0: [178 134 132 164 116  97 132 147 125  93 183 106 105 112 130 118 106 125
 131 124 136  98 117 149 203 154 164  96 104 170 178 155 131 126 164 132
 176 143 151 133 145 115  86  89  95 145 141 115]
1: [162 191 196 103 200 182 155  64 171 115  90 116 178 125 225 206  16  68
 153 177 120 148 134 144 121 113  83 204 136 103  62 159 216  66 143  84
  80 215 201 109 127  66 111 185 121 136 171 134]
2: [127  97 114 165 148  70 113  73 108  76 178  91 108  99 124  90 141  46
  50 137 242  59  68 209 148 113  94  73 157 174 151 174 206  79 122  73
 133 113  85 120  93 141 130 124 138 167  47 121]
3: [ 84 121 101  88  83 193 116 100 132 227 110  69 113  97 134 134 184 125
 121 107  64 107 152 108  59 117 149 213 164 181 128  68 138  69  93 146
 161 175 148 102 165 213 201 139 163 158 166 152]
4: [132 159 128 112 170 106 106 112 175 239 139  78 128 119 112 119  70  98
 100  64 105  95  99 117 119  91 170 148 110 130 126  76 110 162 191 112
 116 137 143 101 134  62 102 158 140 125  89  31]
5: [124 140 220 152 115 178 220  97 207 152 132 104 149  81 166 122  28  58
 135  90 117 157 103 103 124  85 121 156 218 169  86  76 184 114 148 164
  94 130 182 107 147  98 207 126  90  59 154 127]
6: [137 162 134 113 141 115 114 112  58 129  81 163 122 175 148  76  92 128
 166  84 130 173 153 118 162 129 131 113 125 157 104 137 137 147 111 189
 171 105 153  94 112  84 117 167 162 114 124 134]
7: [ 82 158 109 105 223 147  96  50 163 162  73 130 127 118 190 200  82  35
  85 151 107 116 167 130 151  53  19 240 185 132 103 144 186  89 134  81
 140 134 140  63 166 142 224 172 124 170 113 118]
8: [ 57 144  80 140 127  68 108 126  63  87  99 142 103 110 187 154 123 133
 159 108  80 127  67 125 180 175 156 112 175 120 100 129  98  56 121 172
 139  99 183  96 111 120 172 153 173 123 157  49]
9: [116 112 147 108 118 164 154 136 146  83  83  99 122 105  94 151 131 199
 150 105 107 141  97 104  74 183 135 127 113  64 112  25 161  79 113  94
  76 252 171 100 122  64  89 126 181  53 116 139]
10: [143  79  60 115 140  53  99 118 176 157 126  60 125 150 112 176 187 209
  65 135 152 103 171 164 101 106 131  96 103  47 143  64  76  84 138  76
 132 168  55 152 161 125 120  20 138 149 100  73]
11: [107 135 134 141  31 175 130 133  69  87  79  86  87  79  51  69 118 152
 159 112 124 119 132  87 120 171 200 168 154 164  99 108 206 115  94 161
 136 204 147 119 110 148 143 148 160 120  91 214]
12: [161 135  92  76 130  45  50 125  95 139  89 120 138 185  69  88 147 221
 174  76 171 139 216  91 132 131 177 113  79  63 101 102  53 162  80 173
 145  75  62 125 116 134 122  72 172 151  91 101]
13: [148 167 144  69 133 160 139  95 139 119 143  77 105 107  80 168  80 198
 104 123  67  88 173 116 123 119 177 168  62 115 150 113  86 130  91 102
 162 155  94 146 172 166 143 135 125 196 128 128]
14: [178 179 184  81 129 181  86  88 182 103 120  90 137 165 152 174  22 171
 185 202 109 113 223 135 186  69  50 159 131 146  91 155 156 122 150 105
 134 100  94  90 174  99 107 135 103 154  61 158]
15: [137 128 170 134 104 149 150 145  96  22 139 177 165 153 153  69 110 136
 196 193 169 161 121 129 168 149 102  81 155 163  52 200 150 111  93 185
  95  89 105 163 110 132 110 117 112  91 155 154]
16: [174 129 175 119 141 171  87  97 202  93 133 114 135 153 151 159  41 169
 178 161 160 122 228 170 217 104  91 141 133 151 106 133 140 106 136  75
 132  85  78 109 175  72 130  83  67 187 112 158]
17: [132 141 222 163 122 129 220  91 182 157 124 128 140 107 146 125   2  90
 171 114 155 123 105  92 119  79 121 152 226 153 125 113 136 124 155 182
 112 120 155 129 168  98 196 122 101  81 175 105]
18: [ 91  87 110 112  50 164 163 210 172 120 139  72 132  75 169 215 187 203
  83 158  81  87  80 147  77 227 146  55  86 110 171  86 107  50 112  25
  69 255 207 121 145  77  75 126 190 111 189 119]
19: [146 182 110  81 149 191 135 124 145  72 200 142 165 141  89 129 164 152
 130 155  51  93  64 141 110 135  84 127  98  99  92 155 148 125 104 199
 129 115 168 165  58 128 109 137  75 103 111  92]

[145  90 123  35 105 254 111 137 159  33 135 109 203 158  53 139 212 255
 178 170  71 112 152 135  88 172 148 108  63  74  91 107 111 142  46 185
  64 129 101 178  96 153  81  84  92 101 110 159] -> 19 13
[117 142 148 158 127  73 132 151 100 189 122 202 105 112 136 113 109  84
 116 122 139 155 142 107 146  96 147 125 126 166 119 132 122 153 151 137
 174 108 124  69 134 106 139 186 159 112 134 139] -> 6 0
[132 100 120  47 100 239  95 140 169  73 143 141 170 149  60 128 205 255
 156 191  32 108 160 128 102 179 142 147  67  86  93 114  82 131  71 156
 113 119 112 173 120 162 125  87  80  93 122 162] -> 19 13
[147 154  69 126 168 195 103 145 152  94 172 172 152 156  89 128 194 100
 106 191  92 117  79 157 106  94 110 175  87  66 130 135 136 163 155 150
 112  89 115 179  96 186  78 123  47 117 109 113] -> 19 0
[ 13  60 165 103 139 224 160 102 221 189 146 128 129 119 156 117 157 106
  68 160 112 100 120 170  60  67  85 144 184 190 142 120  68 129 104  93
 117  34  79 151 193 192 214 136  70 127 145 158] -> 3 5
[144 137 120 134 123 113 102 142  63 145 108 138  99 172 133 101 121 144
 194  92 134 121 158  98 175 150 143 123  86 146  85 155 126 128  93 172
 153 105 127 107 117 100 117 179 187 105 116  90] -> 6 8
[ 36  71 140  81 147 215 150 102 208 186 139 102 148 104 130 121 168 107
  60 187 121  90 129 192  65  71  78 143 194 161 118 127  82 122 108 101
 108  39  91 154 144 182 220 143  81 135 116 154] -> 3 7
[126  89  83 166  44  95 122  87  40 100 114  60 101 146  84  98 162 173
 157  90 158 109 133 126  95 147 195  72 145 157 137 126 142  85 113 174
 119 146  66 186 151 160 176  34 175 110 127 129] -> 11 0
[ 31  79 168  62 141 186 157 106 225 212 127 118 142  99 154 145 136 132
  64 171 105  83 148 169  29  75  79 147 205 159 113 100  55 113  85  85
 109  55 102 137 197 171 226 156 100 121 127 161] -> 3 7
[ 66 124 189  92 139  69 124 148 165 255  31  76 144 109 109  96  68 110
  92  42 160 107 174 128  61 116 185 136 141 192 120  95  78 156 120 110
 100 132 110  81 177  88 167 190 223 158 111  99] -> 4 6
[165 130 114 168 150 109  98 137  57  98 116 210 128 165 147 118 149 124
 176  87 140 193 179  78 182 175 130 114 105 131 161 145 116 153  97 119
 157  80 109 145 154 103 136 110 107 131 158 114] -> 6 0
[146 150  85 168 139  93 128 149 143 127 117 123 107 117 109 200 156 145
  88  95  95 146  98 106 122 160 138 151  79  31 168  60 108 149 146  99
 106 206 193 128  98  86  81 126 116  74 121 108] -> 9 4
[108  86 110  96  95 169 155 171 116 181 161 172 132 164 137 117 176 140
 131 128 113 150 176 130  91 103 110 106 159 152 148 127  54 188 115 157
 150  52  67 158 155 183 148 124 139 136 147 137] -> 6 13
[122 221 138  94 198 168 134  89 140 108 132 141 142 112 159 172  97  77
 111 188  53 112  97 119 129  93  76 187 134 126 143 144 190 140 159  85
  99 144 175  95 118 124 103 212  86 101 114 136] -> 1 7
[157 145 132 180 196  82 123 162  83 102  95 183 126 171 142 109 124 121
 165 112 160 191 179 109 193 152 126 113 108 158 139 182 113 171  97 115
 165  97 120 152 152 111 125 133 102 171 150 162] -> 6 0
[128 177 136 137 133  89 136 130 182 234 131  83  67 124 135 123 111  93
 101  79  86 111 100 105 105  98 153 149 142 113 162  50 119 168 200 156
 151 126 146  96 132 105 103 161 145  97  88  67] -> 4 0
[183 118 170  50  74 132 103 117 101  82 116  97 138 170 114  97 126 144
 153  91 129 141 223 168 100 191 106 141 121 129  76 163 117 145 110 142
 150 150 113 148 160 166 137 170 208 144 129 155] -> 6 13
[144 167  56 168 165  75 119 128  60  82  60 161  92 111  73 141 116 124
 192  76 117 163 103  79 225 174 151 153  96 121 147 112 194 152 141 148
 180 150 174 107  82  91 111 167  63 134 118 150] -> 6 0
[ 82 112  91 186 129 140 177 127 131 164 128 132 124 105 185 168 191 111
  80 138 103 155  48 121  86 172 135 127 137  93 193 115 121  86 144  59
 131 187 181 162 133 130 136 127 129 154 220 139] -> 18 0
[111  66  96 118 129 175  74  97  98 100  90 145  93  96 102  45 177  72
  88 125 184 121 156 180 113 124 121 130 138 192 154 145 156 106  80  80
 169  94  60  98 147 161 189 101 149 188 116 189] -> 2 6
[129 176  87  74 111 104 126 107 125 192 165  65 157 145 144 152 161 213
 135 142 108  62 149 125  80  95 131 127 112  38 101 141   0  68 112 172
  93 131 151 172  93 173 162  43 190 136 134  20] -> 10 12
[ 92 126 107 162 156  87 101 199  79 171  58 186 133 127 144 161 109 165
 120 106 141 211 189  96 153 158 121 109  86 127 176  87 100 144  86  50
 149 198 172  30 175  25  80 165 151 138 165 179] -> 6 9
[125 126  50  85 113  95  75 118  34  85 130 103  76 133  65  68 207 113
 112 131 174  46 126 149 116 121 185 115 107 110 127 170 168 103 106 160
 140 137  74 110  63 159 125 113 180 201  83 102] -> 2 12
